One turning vector, and how many ticks it has turned
The counts run from 0 to 1126.
[ -7.9 -20.8  15.7   4.8  32.8 -13.3   5.0  -3.4   3.1   5.8   1.1  11.6
  14.1  29.2  20.7  -7.2 -11.3 -35.5 -13.1  16.5  -4.4  24.6   4.6  34.0
 -22.5 -23.0 -11.0  27.2  -9.5  11.0  16.7  -9.7  15.7  -9.0  11.6 -10.5
   2.8 -10.1  20.8 -29.4 -10.0   0.7   8.0   0.6  -3.1  -2.7  -8.4]
1065
[ -5.8 -13.8  22.0 -15.7   0.6 -26.7  13.7   6.5  -0.3  -0.2 -19.6   1.6
  20.3  25.2  22.4   1.3 -19.0  -7.2 -11.4  24.6  19.2  11.4  -7.3  15.9
   0.4 -35.6   8.7   8.3  11.8  20.4   4.5  -6.7  -8.8 -27.9 -17.7 -12.5
   0.5  -5.2  25.3  -8.0  14.3 -25.9  16.4  17.0  -3.8  30.2 -12.0]
1030
[ -8.4  19.6  -8.5   3.6  -7.8 -27.7 -15.6  18.7 -12.8  -6.5  22.8  11.7
  15.8  -5.5   5.3 -10.8  37.5  -1.2   3.1 -21.1 -16.9  32.2  -1.1  -9.3
  20.1  11.7   4.7   0.7  -5.0  14.5  -1.5  14.2  22.9 -17.9  10.1  11.8
  -4.1 -28.2  18.0 -19.3   6.8  15.2 -22.8   6.7  13.6   0.6 -12.6]
674
[ 14.9  -4.8  35.0  16.7   3.4  -2.5  -5.6  -0.3   8.4   0.2  34.5 -19.3
 -16.3 -20.3  -9.4   7.7  -8.0   9.8  11.2 -12.7 -30.6   3.1  10.0  18.3
  -1.5   3.4  -3.2  16.4   0.8   1.2  19.6  -3.8  15.5  10.7  51.9   6.2
 -12.6 -10.3  -0.4   7.3  16.4  19.8  -8.9   5.1 -25.3   5.6   1.9]
450
[ -1.0 -17.1  -0.8  10.2  29.9  -9.5 -14.9 -13.2  -3.1  22.1  19.0  48.1
 -12.1  -3.1  -2.9  23.2  -9.9  -9.8 -11.0  -0.7  -7.1   0.4 -13.1  19.7
 -30.4  10.9  -9.0  16.9   1.7  -1.3  -1.3   5.4  23.6 -28.9 -18.9  -9.7
 -10.9  -3.7  11.9  18.4  -2.1  -3.6 -30.6  19.5 -16.2  -7.6  11.9]
27
[ 18.6  27.0   3.2   4.4  -8.1 -12.4   2.0   5.4  -5.4 -23.3 -22.3 -22.4
  13.8 -22.7  -3.4  -3.8  18.3  15.1  12.6 -19.7   6.2 -21.5  18.4   2.6
  -6.4  24.1   1.7  -8.9  20.2   3.3  15.4 -11.7 -34.2  -8.9  16.5 -11.2
 -12.5  -6.3  17.1   7.9 -21.1  -3.5  16.2  15.0 -14.4  11.8 -22.8]
773
[ -3.5  15.0 -38.8  15.8  31.2  17.9  -3.6  -0.7  -6.0 -11.4  -0.3  27.2
   3.1  -5.1  -0.9   2.2  18.0   7.8   1.1 -19.0  -3.1 -11.9   9.5 -17.8
 -21.3  26.0 -11.1 -15.5  -0.7   0.4 -12.4  -5.7  -9.6  -6.4 -24.0 -12.9
  -4.0  -4.5  -7.4   9.1 -47.6  -5.4  -1.0 -15.0   1.9 -32.5  -9.7]
631
[ -3.4  14.2 -27.1 -12.9 -19.1  -8.5 -16.0  -0.8  -6.3  -7.4   9.7  39.8
   7.1  11.6  12.5   6.8  38.0  -5.7 -25.3 -14.5  -2.5   8.1 -10.7  -3.2
  19.3   2.3 -22.7  -3.9  -9.8 -30.0 -14.4   7.4   9.3 -16.7 -31.3   8.6
  -2.0  -9.5 -20.8   6.6   3.0  -5.9 -14.6 -13.4 -20.0  30.3   0.4]
438
[ -3.5   2.9 -21.1   7.3 -25.0  31.3 -13.6   3.2   5.8   3.0   8.2  15.0
 -25.1 -25.6 -20.0   0.5   5.3  -1.6  10.5 -35.6  -5.5  14.9 -33.1 -25.4
   7.9  17.3  -1.1 -12.7 -11.6  -9.1  -5.9 -11.0   4.9  13.4  18.3   9.7
  -3.1  11.8  -5.0  30.7  -8.4  20.1  -6.4  -2.4  12.7 -18.8  21.4]
195
[  5.2  -0.1 -28.1  17.2  24.1  -7.4  15.4  19.3 -10.7  -4.5 -12.6 -35.3
  -1.9 -25.9  -5.6 -14.0 -14.6  12.1  18.5  -9.2   2.3 -35.6  12.7 -18.3
 -17.8  10.3  28.6 -17.6  25.3  -3.9  -4.6   9.9 -24.5  -0.4  -9.2  19.6
  -0.8  18.4   9.6  11.7  -7.4 -11.5   3.2  21.4  15.8 -16.3  -6.9]
894
[-14.4  -0.7   3.6   3.0 -19.5  -1.5   4.5  -2.0  16.2 -16.2 -23.2 -16.5
  41.7  -5.5  11.8 -24.9  41.0   1.4   3.8   6.4  13.6  23.0   0.2  -2.0
  16.3  -5.6   1.7   8.4 -21.6  10.6  -0.5 -33.6 -13.8  -4.9  27.6   4.7
  18.1  -4.5  16.0 -19.2  -7.1  10.4  11.3  -2.1   2.8  -6.5  -6.9]
724
[  1.0  27.8   7.4  -6.9 -35.0  19.2   3.4  13.1  -9.9  12.3  -2.8   4.3
 -31.4   3.8   3.1   4.0  -7.7 -11.3  -5.7 -28.7  -5.1  -1.3  12.3  -6.7
  35.7   9.3  -9.9 -12.1  10.4 -31.2 -24.4  22.1  -8.7  23.3 -18.9   0.0
  -5.2 -12.5 -26.7   9.7   5.0  -4.9   7.7 -18.6   9.9  19.2 -14.0]
799
[  3.7  32.3  28.9 -25.4 -20.3   2.5 -15.5 -10.4   1.7  -2.4  20.8  19.5
 -12.9  24.1 -13.8  18.2  -7.9  14.6   9.8  -9.1  -1.7  23.4   5.7   4.0
  17.5   2.4 -19.8 -15.8   1.1  14.7  -0.6  -9.8   2.6  10.0   5.5 -49.0
 -17.6 -22.8  -0.1  -4.8  -3.5  10.6  14.3 -21.7   1.9   2.5 -11.3]
162
[ 10.7  -8.7  35.2   5.6   9.4  29.1  -2.9 -20.3   9.8  19.5   5.7  17.2
 -28.9  -8.7 -19.1  26.6 -38.4   1.7   7.9   9.5  -4.2  -1.9 -10.1   2.7
 -18.1  -1.3  -8.8   4.7   6.4  22.4   6.4  -6.9   6.1   5.4  10.8 -29.1
  -8.4  -3.4  -3.3  18.6  -9.5  -6.2  -5.3  -0.2 -16.7 -12.1   9.0]
267
[ 20.2   0.4  -2.5  10.7  30.9  -7.3  -2.5   2.1  -8.5 -12.3  10.5  -3.7
  -8.6   2.1  10.5  16.6  -8.4 -11.9 -16.7 -14.3 -31.2 -15.6   6.4  23.3
 -26.5  13.7 -25.7   3.4  21.2 -18.0  32.3   3.5 -10.9  -1.1   7.2  -5.1
 -19.5 -16.8   0.5   6.3 -21.1  -2.5   8.0 -11.5 -40.2  33.2 -16.1]
633
[  3.0  27.0   8.9 -35.1 -39.8  -9.3 -15.9  -1.0  -0.4  -7.6  16.7  -2.1
  -8.6  25.6 -14.9   6.0  -4.2  10.1   9.2 -14.2   2.0  22.2  -9.5  -5.6
  27.6   9.3  -9.5 -19.3   2.9   2.8  15.9   1.8   1.5  17.5  12.4 -19.4
 -19.3   1.0   3.9  -1.7  16.7  24.2  15.8 -23.5  25.4  16.3   2.3]
625
[  7.6  42.0 -23.8 -23.6 -17.3  -9.1 -17.0   0.2 -11.1 -11.0  13.7  24.0
  -1.9  13.0 -13.2   6.7  14.9  16.4   7.5 -21.4   1.7  -8.0   6.6 -23.9
  16.6  30.7  -4.9 -33.8   9.3  -7.7 -12.3  21.0  -4.5  -1.1 -32.5 -11.0
 -14.3  -4.1  -8.9   4.0  -7.7  -3.6 -11.2 -10.8  14.6   3.4  -4.9]
955
[-14.2   9.8 -26.1   7.3 -13.6   1.6  -6.0  10.6  -9.5  -6.9  -2.9 -20.1
   7.4 -23.2 -10.1 -15.0  16.0  25.7  17.1  -5.6  -1.0 -15.3   8.9 -36.5
  27.3  18.5  22.4 -15.9   1.2 -11.5 -26.6  16.6  -5.1   8.6 -14.1  26.2
  11.2  14.2  -8.4   7.5  19.8   5.4  -6.9  -8.7  36.1 -14.7   1.1]
141
[-12.8 -31.4   8.6  27.8   9.9   3.1  -1.6  -2.9   4.7  18.2  12.7  -3.5
  -2.2 -28.8  -0.6  -5.9   5.4   5.2   1.2  18.3 -24.2  -0.2  -7.6  -9.0
  10.8  -7.5  19.3  22.8 -13.3   4.3 -14.9  10.0  30.4  -7.8  10.9  36.3
  13.9  -8.9  -7.2   0.0  31.3  -1.7 -36.8   7.8 -10.4  -9.5   9.9]
227
[ -7.2  -6.1 -19.2   6.4   1.6  34.1 -11.0 -13.9   5.4  -1.3 -16.9  18.5
  -8.5 -14.5 -15.2  14.9   9.2   5.8  -1.2 -22.1   5.8  -1.7 -28.6 -10.7
 -20.9  30.4 -17.4  -9.8  -3.4 -18.7   4.4 -21.2 -22.1   1.7  -3.2  -8.9
  -9.7  19.5   7.6  42.5 -30.2   7.3  10.9 -12.7 -11.6  -4.8  17.6]
440
[-20.0   9.8 -11.5   9.7 -20.5   1.3  -7.8  -1.2   1.6 -10.9  -4.9   2.4
  25.0 -23.7   4.1 -15.1  49.0  12.9  10.0   2.5  -1.5  15.8  -3.1 -34.0
  32.8  11.3   4.6  -4.1 -20.4  19.1 -21.9  -5.0  10.5 -13.3   6.6  11.4
  12.0 -18.3  -0.4  -8.4   2.9   7.2 -19.1 -10.9   4.1 -11.8 -11.8]
813
[  7.1  -5.4 -38.4 -12.0  22.7 -34.0   8.1  26.4 -17.4  -5.5  18.3  11.3
   1.7  12.9  16.1  -5.4  -8.8 -17.5 -18.5 -10.4   0.6  -5.6 -18.0   5.6
 -17.4 -22.0   2.3 -10.0  19.7  -6.6  16.8  14.1   5.9 -23.0 -31.4  18.7
  -6.5  -1.5   5.8   2.2   6.7 -18.8  -0.5  27.4  -5.4  25.6   0.6]
237
[-18.6 -17.8 -25.9  13.6  29.0 -10.2  11.9  17.7  -1.8  -2.7  -8.3 -13.0
  13.9  -8.7  -3.6 -27.2  -8.8  12.5  18.4   5.0  15.4  -1.1   6.3 -13.6
 -17.3 -13.5  30.4  -5.5   0.5  19.4 -14.0 -11.0  -4.4 -13.7  -8.6  10.2
  16.1  19.8  18.2   1.6  -8.3  -6.4   0.3  24.3  33.3 -42.1  -0.1]
1032
[ -1.2  12.1  53.5   1.4 -15.4  -2.5  -8.8  -3.7   6.2   4.3  20.3  -8.4
 -11.3   3.0   3.2  10.8  -2.2  -2.4   5.0  -3.6 -26.7  29.6  12.2  15.2
  24.8  -1.0 -10.5  16.6   1.3   9.7   4.9  -1.4  19.7   8.8  41.6 -10.9
  -9.4 -32.4   3.9 -12.1  16.6  17.3   0.4 -15.4  -7.3  16.2 -20.9]
451
[ 19.0  42.0   1.9 -10.4 -35.5  -1.7  -6.1   9.9   5.3  -9.8   6.1 -11.3
 -11.1  -3.4 -15.2 -18.7  19.1   4.9  17.5 -36.4   6.2  -2.9  35.4   5.8
  16.3  12.7  -0.2 -13.1 -12.7 -23.8  -2.3  -4.0  -3.0  23.4  26.7  -6.5
  -9.0  12.1  -9.4  -9.8 -11.2  25.4   8.6   6.9  12.0 -18.7   4.0]
537
[ -1.1 -22.4   6.6 -15.1  -9.9  -8.5 -14.7 -25.3  11.8   7.9  -1.3  -4.8
  19.2   8.0  -8.8  -3.5   9.7  -6.2   3.8  29.8  -3.4  12.4 -19.9   7.1
   1.0  -0.2   3.2  18.3 -23.9   6.9  21.5   1.1  21.3   8.3  29.8  10.8
   5.1  22.2  18.0 -21.1  21.7  30.5 -16.8  -7.8  18.0  -4.7  27.9]
864
[  3.1 -16.4   2.9  -0.5  31.8  18.2   8.5 -18.5  -5.8  -3.7 -15.8 -20.1
  10.3  10.0   6.7   9.6 -19.6 -19.0  -5.1  21.5 -16.7  -4.9 -16.3  -0.3
 -27.6  10.8 -11.8   2.4  12.8  21.2  42.9  -1.3 -15.0  17.7  24.4  -5.3
  -2.4  -2.0  17.6 -12.0 -21.2   8.5  13.4 -26.9  -5.7   8.0  -5.2]
530
[  3.6 -24.9 -41.2 -10.3  32.3  -6.3   6.0   1.6  -3.8   6.0   3.9  10.8
   2.6  15.3   7.2  -8.8 -16.8 -17.2 -13.1  11.2  11.3 -18.4 -20.9  -0.9
 -35.8 -16.1  10.6  -6.2  -1.2  -0.7  15.4  10.4   7.6  -7.4 -32.5  18.5
   6.0  23.0  -1.8  -5.6  -4.2  -9.3  -6.9  14.2   9.5  -9.5  22.2]
236
[-19.0  12.4  28.7   7.6  -9.1   5.2  10.7  18.2   6.1  -9.6  -6.9 -32.5
  -5.3  -2.6   2.9 -11.0  -3.8  17.3  20.6 -17.2   0.2  18.9  29.9   3.9
  25.7  -5.0   4.9   0.9   8.0  -3.5 -20.1 -19.4 -13.7  18.0  25.7  -5.1
   2.7  -9.2   4.4   2.3  11.0   4.0  42.6 -20.6  22.6  -1.0 -30.3]
363
[  3.3  -8.9  10.9 -23.9  11.6  -2.3  -8.1 -32.2  -0.8   8.5  -6.5  32.1
   4.4  37.8   4.6  17.9 -12.7 -27.2 -14.2  27.6   6.3   7.7 -14.0  19.5
 -22.3   3.6 -16.8  12.2  -4.0  12.0  26.0  10.6  12.7   1.1 -12.1 -29.8
  -1.4   0.8  13.9 -26.8 -15.1   5.3  -8.1 -14.0  -0.7   3.8   9.9]
820
[ 21.9 -16.0  -6.6  -3.8  20.5   6.9  21.5  -4.5   2.8  -3.7 -14.0 -35.4
  -7.1   5.0  -1.0  -6.8 -41.4   3.2   5.5  23.8  15.2 -21.9  -5.1  -1.1
 -29.2 -21.5  11.7 -21.4   8.4  16.4  23.9 -11.0 -18.2  15.2   3.7  -2.0
   4.8  28.8  -4.4  -7.0  -9.9  -5.4  21.5  10.9   2.6  -5.7  14.9]
565
[-17.1  -5.6 -23.1   0.1  11.8  24.6 -13.0 -17.0  10.6   1.8   3.6  31.1
   8.7   6.3  -8.3  -0.5  28.3   8.9   0.4   2.0  14.1   0.5   5.2  -5.7
  -4.3   4.2 -11.0   0.9 -32.5 -16.9 -33.8 -23.6   7.5  -0.6 -29.5  -4.9
  16.4  14.2 -28.5   7.3 -17.9  -0.6   0.6 -18.6   3.3 -36.0   8.8]
542
[  3.6 -16.4  -3.4  14.0   2.3 -23.1 -17.3  -1.0   7.7  10.0  23.1   6.1
  -3.0 -24.2 -17.0  -7.7  22.8   8.3   9.9 -11.7 -10.4  -5.9   2.9  16.7
 -10.7   7.5   9.8  24.2 -13.7 -16.1  -1.6   0.2  25.8 -20.1  23.7  19.8
  -4.8  22.3  13.6  14.2  18.6  19.5 -28.5  36.2  -3.0 -17.0  26.6]
71
[  2.3 -28.9 -11.6  30.8  36.2   7.6  18.4   2.9   5.4  11.4  -9.0   9.3
  -0.2 -21.5   7.9  -4.6   3.5 -16.1  -8.8  11.8   3.7 -21.9   3.0   8.5
 -34.4 -12.8  10.6  14.2  -1.4  -1.9 -17.0  -1.0   2.2 -17.8 -19.0  19.2
  14.2   3.4  -8.8   7.1 -18.3 -27.3 -15.7  27.7 -32.2 -19.9   6.5]
271
[ -0.2  16.8  22.8   4.1 -11.3 -16.4 -21.4  -0.4  -0.4  -8.1  28.1 -10.3
  -1.1  -9.0  -5.6  11.9  13.9  21.5   7.1 -19.4 -28.1   5.9  13.5   7.0
  25.5  18.5 -16.0   4.5   9.3 -20.9   2.4   9.1   4.9  -3.9  23.5   3.1
 -18.9 -22.2  -3.7  18.6  26.3  16.5   4.5 -17.1 -15.5  38.3 -16.3]
589
